In the rows, 128 means zero.
Each named move below is a turn or a mirror, shown by a few rows before and after it. Which moves, in which order, take the first row of each later pair to the second? The first pair is answered.
Q_949 (before => after):
[120 149 124 118 114 114 133 114 118 130 122 125 141 141 133 127 142 154
 115 128 116  93 154 151 138 130 152 108 160 100 147] => [125 138 136 113 119 114 130 119 109 118 123 126 138 132 142 127 152 161
 124 133 118  93 165 147 131 111 115 119 154 100 137]
[116 128  91 156 106 149  79 133 112 142 132 139 143 122 153 152 142 129
 105  85 109 122 108 125 138  70 110 128 140 122  89] => [110 133  83 160 106 152  80 127 122 152 128 143 143 124 148 155 133 122
  94  84 104 122 101 129 139  86 139 124 144 121  96]
[139 105 117 128 127  96 113 141 107  88 113  92 133 132 130 128 142 128
 115 132 125 132 148 149 121 149 128 113 119 132 151] => [139 105 118 129 128  95 118 143 108  90 114  90 129 134 126 128 140 122
 112 128 124 131 150 151 120 154 133 110 123 132 150]
Q_83 (before => after):
[117 137 154 145 123 126 130 117 108 134 135 150 150  97 143 136 146 164
 136 103 125 117 153 117 141  83  63 126 140 133  74] => [105 175 127 107 114 165 141  94 124 145 146 131 130 116 117 143  94  95
 123  98 124 140  95 111 134 139 177  95 127 141 149]
[139 185 131 107 126 158  87  91 116 130 174 128 132 104 134 146 107  81
 160 143 124 155 113  92 119 131 115  57 111 135 189] => [151 157 127 117 133 108  52 114 102  92 129 102 141 102 120 100 158 101
 160 163 111 154 175 129 125 137  82  79 111 124 183]
[149 124 133 104 145 153 130 131 140 115 125 121 105 141 133 129 110  99
 137 132 147 139  77 111  97 120 120 158 128 155 143] => [155 110 134 107 152 126 115 140 135  94 103 109 116 141 128 110 134 105
 133 145 138 136 104 130  99 124 108 166 127 147 141]
[126 140 140  99 132 167 156 114 141 122 158 145  92 133 160 146 121 102
 118 109 168 137  86 109 121 132 157 129  83 130 146] => [135 110 133 102 144 115 116 143 134  81 102 107 100 136 137  89 168 104
 109 136 145 136 142 150 127 152 143 145  82 118 154]
Q_293 (before => after):
[142 118 134 132 150 140 156 107 123 142 118 141 129 138 138 139 136 151
 120 137 137 125 106 128 131 118 104 143 132 124 112] => [135 132 136  97 141 146 151 105 113 136 141 138 132 120 141 143 113 140
 132 132 121 127  97 125 134 120 130 128 138 130 128]
[114 112 127 173 113 183 185 118 149 196 146 169 126 153 155 180 125 137
 122 104 157 114  79  98 134  89  80 136 119 134  77] => [103 145 120  91  95 192 162 110 122 171 184 137 141 112 149 170  70 102
 138  96 108 115  76  89 144 117 169  91 136 146 149]
[126  96 139 130 177 107 102  97 120 129 120 117 176  92 140 128 100 152
 134 161 125 102 152  92  82 106  99 156 112 149 121] => [126 107 133 107 171 105  98  96 111 123 124 107 184  85 140 123  86 140
 134 157 110 103 155  97  91 120 130 138 117 154 146]
[113 140 100 140 115 119 126 124 128 132 121 105 129 137 114 133 109 128
 116 109 107 116 151 124 135 137 182 109 151 128 149] => [122 127 105 184 125 111 139 128 138 145 101 122 121 159 111 139 134 146
 109 114 127 117 159 128 129 122 138 131 142 121 113]
Q_531 (before => after):
[131 144 152  91 119 168 147 111 141  92 127 116  67 136 134 161 105  59
 115 172 144 160  74 146 130 139 141  91 110 142 162] => [143 134 162  76 130 162 135 116 130  75 130 112  69 129 141 159 112  66
 129 177 142 161  83 143 120 119  96 109 100 144 145]
[132 121 125  98 128 114 100 130 139  97 116  90 124 119 128 102 137 112
 121 144 116 131 153 137 126 147 149 132 128 129 157] => [130 121 119 100 124 118 104 127 145 104 115  89 122 124 128 105 127 107
 120 141 119 135 145 133 129 152 162 121 130 130 165]
[129 105 107 131 142 125 123 135 123 116 135 133 146 112 115 106 116 115
 129 140 142 152 131 142 155 109 118 166 140 138  98] => [126 102 100 137 138 119 123 135 125 121 128 132 149 113 110 105 117 113
 126 139 140 147 133 147 161 116 129 157 144 134 102]
Q_809 (before => after):
[156 108  98 185 131 131 138 113 153 140  85 130 122 164 106 129 166 138
  87 127 125 124 119 174 131 144 163 145 144 105 123] => [152 121 110 184 126 155 164 103 157 171 130 162 123 150 133 167 140 149
 103 108 140 115  88 142 132 109 146 141 147 117  96]
[144 113 117 121 150 104  98 170 117 161 116 160 115 125  77 112 139 154
 116 127 133 130 136 156 116 143 106 134 115 117 115] => [146 117 119 127 148 111 109 166 124 173 125 165 114 127  81 123 132 158
 121 120 142 128 127 147 117 137 101 139 115 118 102]
[123  80 141 133 146 103 112 143 179  85  83 110  67 188 136 110 188 110
 123 188 156 174 125 119  86 115  98 173  82 120 122] => [118  88 152 153 141 126 139 129 184 116 107 141  64 190 145 145 170 121
 123 170 169 165 101  97  82  95  87 170  82 120 100]
[126 149 100  92 135 124 122 113 131  78 109 121  86 116 143  92 116  98
 139 165 109 117 131 117 137 163 146 127 148 119 131] => [129 141  94 129 139 120 130 108 145  94  84 126  79 138 133  92 124 100
 120 169 126 119 122 130 136 167 148 133 150 112 125]
Now pairs of rows:
Each pair is 2 to 3 moves apart.
[148 128 142 145 139 116 141 130 136 134 130 139 101 155 142 117 137 109
 132 149 165 177  95 111 107 114  96 164 105 145  94] => [142 144 145  76 134 108 113 140 108 102 160 118 114 110 142  98 109  94
 155 149 127 167 118 105 112 118 123 142 114 154 126]  Q_809, Q_293, Q_531
[139 140 110 176  98  70 182 156 162 147 133 144 124 170  84 100 131 130
 106 149 115  96 106 134 152 163 133 107 194  83 112] => [139 174 128  71  90 103 171 152 132 108 181 125 115 135  94 111  85  91
 139 147  94 113  82 104 130 162 157  98 177 109 160]  Q_949, Q_293, Q_83
[117 138 117 102 124 146 127 114 131 135 137 101 135  97 115 136  93 128
 125 106 106 133 116 117 138 144 186 100 146 140 148] => [124 126 111 158 135 155 145 109 161 153 107 116 112 146 109 146 117 124
 107 118 151 140  91 118 123 149 167 125 130 134 125]  Q_293, Q_293, Q_83
[123 120 108 170 121 115 146 136 152 143 102 130 134 157 111 124 135 137
  98 136 125 126 125 133 144 153 159 115 143 115 128] => [123 129 106 140 121 117 131 136 141 121  97 115 129 153 104 116 130 115
 103 145 117 140 119 133 137 166 169 117 132 122 153]  Q_809, Q_531, Q_83
[151 120 136  90  83  83 152 143 109  82 140 119 126 135 107 114 164  77
 181  79  86 130 151 167 174 115  95 169 132 138 168] => [146 132 145  81  80 106 163 138 104  95 174 137 129 123 123 140 147  78
 192  69  90 127 130 145 168  98  89 165 133 142 156]  Q_293, Q_83, Q_809
[129 116 126 125 137 125 115 131 140 111  90 114 121 142 114 112 153 108
 120 152 137 137 140 147 125 151 145 130 109 127 150] => [129 116 150 130 133 141 139 123 134 133 134 148 124 128 142 151 143 138
 137 137 153 128 128 112 121 105  87 135 114 136 105]  Q_949, Q_83
[151 113  99 141 135 125 160 150 167 114  75 122 120 183 125 158  76 122
  73 141 155 156 143 142 126 145 178 127 117 111 119] => [139 137 122  93 123 154 171 145 142 123 140 147 129 148 158 195  37 134
 107 118 143 142 121 102 124 102 153 115 123 127 101]  Q_809, Q_809
